Rotation paths and how fast each direction turns (deg/step):
Each turn is a multiple of 5 degrees from 10 to 175, or 0.
Each row of a path follows its step; steps can be skipped.

step 0: [ 19  24  19   1  11   9  13 -17  -2   5   0  16  -3 -19 -12  -1  -6  -4
 -25  12   9 -15  -9  10   1  -3  -1   1   7  -6  17   6   9   5  11  -8
   7   5 -16   9   6 -20 -10]
step 3: [-16  17  27  -9  -7   6   5   0   2  -8  -7  15  29 -18   2   6  -1   4
 -11 -11  16 -16   0  16  -3  -4  -4  -6  -8   2  15  25  -2   1  -3  -5
  -8   3 -15  -5  -6 -14 -10]
step 4: [  5  22  11  15  -7  -2   7  -3  -1  14  26   5   9   7  -6   6  11   4
  -8 -12   9 -19   5  -3 -22   8  -1  -2   6 -13  18  14 -16   6  15  12
 -21  -8   2  -2  -5  -8 -18]
step 6: [  3   3  11 -12  -5 -15  10  -1  -6  -3 -25  18   2  -2  -7  -1  -1   4
  -2  -3   0 -16  11  22   3  12  14  -9  14  -8  20  31  -2  -4   0  17
  -8  -5  17   4   5 -19  -7]
step 12: [ 13   8   2   4 -20   0  -3  -5   4  17  -5  10  -9 -16   2   2   3  14
  -2  12  28  -3 -12  -1 -10 -11   6   7 -10  -8  11  17  -6  -3   3  14
   3   9   5 -10 -17 -32 -19]
step 13: [ -6  24  13  10  -8  -1   2   8  -7  11  -4   7   4  -6  -7 -27   6  -7
 -11   8   5  -1   6  -9 -12   0  15   8  22 -13   6  13  -5  14   7  16
  19  29   6  -3  -9  -3 -12]
step 14: [  1   9   0  -1   5 -17  -3  12  11   1 -16  -5  -4   2 -21   4  -1 -22
 -10  -5  18 -11   6   6  -3 -13  10  -1  -6  20  17  23   5  17  -3  22
  -5  24  11  -6  -7  -2  -8]
step 16: [ 10  31   7   0 -12   6  -6 -11   9  11  13  25   1 -12  -8   2   5 -15
   9  10  21 -15  10  16 -11  -2  13  -5  15   0  11   3   5   5  -1  -4
   2  17  -2   0  -4  18 -15]
step 17: [ 26  12  13   1 -11   1   7   5  11   8   9  11 -19  -2 -21   2  -3 -16
 -13  -2  11 -17 -12  -2   0  16  12   4  -1  17  18   7   6  -1   1  13
  15   0  -1   0 -21 -17  -6]
step 18: [  4  19  19   6   4  12  12 -11   1   7   3   6 -15 -18   3 -11  -7   0
   4  -1  -5 -16  18  -6  11  -9  19  -8  14   7   1  14   1   0 -12  35
   2  17   5   6  -7 -17   5]
Speeds:
[-1 -1  1 -1  3 -1  0 10 -1 -4 -1 -2 -7  3  5 -1  4 -4 -3  1 -1 -7 -3  2
 -2  3  2  2  7  3 -7  4  0 -3  1  2  5  1  3  0 -2  0  1]	90
[ 0 -2 -2  1 -3  2 -2  7  4  4  2  3 -5  0 -2 -4 -1 -1  4  2  4  4  4 -2
  2 -4  3 -2  2  0  6  0  3 -1 -8  6  4 -1 -1 -2 -5  6  0]	10
[-6  3  3 -4  1  4  1  3  1 -2  4 -3  5  6  4  3  4 -3  3  0  3  1 -5  2
 -1  1  0 -6 -3  5  3  0 -1  6  0 -3 -5  1  0 -2 -5  6  1]	60
[-4  2 -2  3  3 -1 -1 -1  3 -7 -5 -1  4 -3 -8  3 -2 -4 -1  5  2  0 -5 -1
  3  3  0  0  2  2  3  4  1 -2 -2 -2  8 -3 -4  2  5  6 -4]	130
[-5 -2  2 -4  0 -2  1  0 -1 -2 -4  8 -5  5 -4 -2 -2 -3 -5 -3  7  0  4  1
 -1 -1 -2 -1 -3  3  5 -3  1 -3  6 -7  1  3 -2  2  1 -2  6]	130
[-2  3  0 -7 -1 -2  0  0 -6  1  4  8  0 -3  4 -2  1  3 -5  5 -1  5 -2  6
 -4  1 -6 -5  4 -6  0  4  1  1 -5 -1  3  2 -2 -1  3  0 -1]	115
